In the rows, zero is written as 128.
One turn or mirror swaps these rows in pairs. Which row does each one swap with?
The rows were stretched afterwards, more along some directions than others.
Q430: [102 119 168 125 167 142 163 163 106 133  93 123 139 173 136 140]
Q222: [116 127 116 115 153 121 145 171 143 151 108 145 178 108 136 140]
Q223: [ 96  91 193 115 163 135 136 123  92 138 107 120 115 134 134 135]
Q760: [139 118 101 110 147 123 141 131 126 126 124 131 166 109 172  88]
Q660: [102 148 168 113 160 147 153 170 115 150  95 132 145 178 133 140]
Q540: [110 145 146 101 150 130 145 150  83 144 144 113 150 130 144 151]
Q334: [112  83 144 128 142 123 162 133 116 101 137 126 151 115 150 110]
Q720: [106 134 176 123 163 141 163 168 108 136  99 135 153 178 141 127]
Q970: [143 144 122 156 123 117 183 177 117 124 153 121 161 139 144 128]
Q340: [158 140 130 129 131 110 138 130 133 115 153 120 150 125 136 127]
Q745: [123 126  99 109 147 112 134 162 145 157 116 144 178 114 141 133]
Q405: [132 130 102 117 147 116 132 160 153 150 122 147 173 106 145 127]
Q261: [101 102 192 126 141 140 147 147  86 134 107 112 119 134 140 140]
Q874: [104  85 153 115 139 132 137 140 120 115 131 146 127 112 145 120]
Q5: [133 154  78 145 113 108 155 152 149 126 140 123 152 116 143 125]
Q174: [104 128 185 126 153 142 156 173 109 141 102 128 129 192 130 149]
Q102: [130 117 121 110 151 128 159 153 101 138 120 130 174 127 183  80]
Q769: [126 140  89 145 119 103 161 148 136 118 133 115 143 119 141 121]
Q406: [115 114 120  94 147 131 144 160 105 145  95 139 159 120 175  98]
Q599: [141 136  88 145 120 104 175 145 122 110 152 111 153 124 155 118]
Q916: [125 140  83 138 112 109 147 147 147 125 126 136 150 104 135 129]
Q98: [115 154 127 101 147 123 140 154  91 144 145 118 161 132 139 157]
Q663: [161 156 125 131 127 109 133 141 137 131 156 121 149 135 142 126]
Q509: [108 150 119 104 131 125 144 168  84 140 133 121 158 119 130 169]
Q124: [153 135 144 138 123 118 136 144 137 113 153 134 138 117 138 128]
Q792: [115 166 121 106 144 124 153 162  88 139 143 110 164 117 140 160]
Q822: [ 91 137 170 104 155 144 145 161 107 147  88 135 134 162 120 150]
Q313: [109 111 187 136 144 132 138 137 105 135 127 114 124 148 131 145]
Q894: [107  91 158 125 153 133 138 136 123 116 133 134 126 125 136 116]
Q901: [151 127 123 132 131 106 134 116 130 115 163 129 138 104 146 118]
Q363: [106 149 138 102 151 128 142 146  85 142 138 112 152 116 139 152]
Q915: [118 120 120 102 159 128 155 156 107 130  94 118 167 131 162 105]
Q541: [149 157  82 152 106 104 161 161 133 122 148 117 153 137 155 126]
Q408: [114 155 159 145 153 144 165 191  97 137 110 115 143 169 126 157]
Q921: [102  93 182 132 146 130 145 126  96 125 114 105 124 131 127 144]
Q396: [115 123 115 106 142 123 136 181 138 155  99 156 176 117 128 148]
Q592: [ 96  74 170 108 156 136 141 115 110 118 122 123 119 122 139 115]
Q402: [125 125 112 112 152 116 133 154 152 150 119 150 174 101 139 126]

Q592 swaps with Q760
Q396 swaps with Q509
Q408 swaps with Q970

One turn or mirror swaps these rows in pairs. Which row does each one swap with?
The rows were stretched afterwards, more along some directions than others.
Q135: [117 111 147  96 137  73 158 118 131 149 127 144 127 132 146 152 115]
Q554: [133 103 130  61 157 138 100 114 161  95 123  67 138 106 102 114 132]
Q734: [145  99 152 100 146 142 116 131 101 144 135 141 125 148 131 109 120]
Q666: [ 89 153 185 111 149 117 130 133 116 118 142 113 145  99 111 136 102]
Q549: [126 107 173 119 133 142 116 129  92 159 134 120 137 114 126 135 102]
Q453: [106 114 129 116 115 125 131 128 117 153 126 147 133 149 141 121 137]
Q216: [143  87 134 139 117  99 145 110 123 129  97 156 117 138 112 154 133]
Q945: [104  94 178 111 111 154  94 125  89 162 133 126 146 127 101 136 100]
Q819: [107 118 151  67 151 118 107 132 130 142 159  89 152 127 130 111  81]
Q631: [134  95 180 142 135 145 112 130  96 163 131 158 134 133 119 144  98]
Q419: [120 100 169 114 121 139  96 120  90 171 141 131 128 128 126 146 113]
Q253: [117 169 126 127 118 103 140 129 116 113 141 130 144 110 152 118 125]
Q818: [113  80 130 116 124 106 129 119 123 140  98 132 104 121  95 157 116]
Q354: [ 90 113 176 107 142 167  85 124 101 152 137 115 127  94 100 154  96]
Q114: [148 132 145  81 166 110 122 120 154  85 121  76 139 101 116 115 139]
Q537: [109 113 126 139 114 124 119 116  96 114 112 124 117 112 122 109 114]
Q48: [106  95 134 110 108  95 139 108 128 147 103 137 132 129 120 148 126]
Q284: [134 112 139  86 170 133  90 112 147  81 122  82 135 101 101 124 125]
Q35: [112 170 141  86 148  86 136 132 120 128 173 132 148 134 159 125  99]
Q626: [152 112 118  61 155 122 100 125 168  94 126  78 134 124 110 114 151]
Q93: [114 161 141 108 133 102 129 119 113 121 161 138 130 106 160 120 111]
Q106: [140 102 150 128 125 147 103 110  88 155 134 144 118 144 121 117 124]
Q782: [122  77 179 151 121 136 132 127  84 137  91 134 121 131  95 112 122]
Q74: [120 103 136 133 110  88 153 108 125 134  96 134 129 126 121 151 137]
Q973: [126 105 107 129 129 105 139 118 137 123 104 144 116 127 112 154 122]
Q484: [111 133 148 122 128 119 150 118  98 109 139 136 133 114 147  98 111]
Q943: [125 111 130 126 107 102 135  99 117 134 114 148 132 100 125 162 124]
Q331: [156 107 118  93 143 136 107 102 141  84 122  86 134  90 113 125 141]
Q175: [143 102 108  81 169 141 110 123 158  69 114  71 104 103  94 116 149]
Q544: [107 179 150  98 146 111 116 114 115 134 181 132 140 116 146 134 100]
Q352: [155 128 129  82 174 131 117 118 166  70 134  92 129 103 109 130 136]
Q39: [145  97 142  86 175 135 101 129 152  81 120  92 129 107 105 127 125]
Q38: [155 101 104  88 172 152 102 123 163  78 118  79 119 112  94 123 135]
Q967: [106  97 161 131 132 110 126 108 111 147 103 167 123 113 113 165 109]
Q260: [117 120 163 121 122  87 144 117 124 150 103 144 135 119 120 162 130]
Q97: [114  99 151 133 131  89 146 122 120 134 106 167 123 123 129 164 113]
Q393: [124 174 137 137 142 100 142 128 126 102 158 139 146 123 158 127 119]
Q563: [141 116 141  76 159 140 103 116 163  90 119  77 137  94  93 124 133]

Q967 swaps with Q284
Q544 swaps with Q106
Q253 swaps with Q549

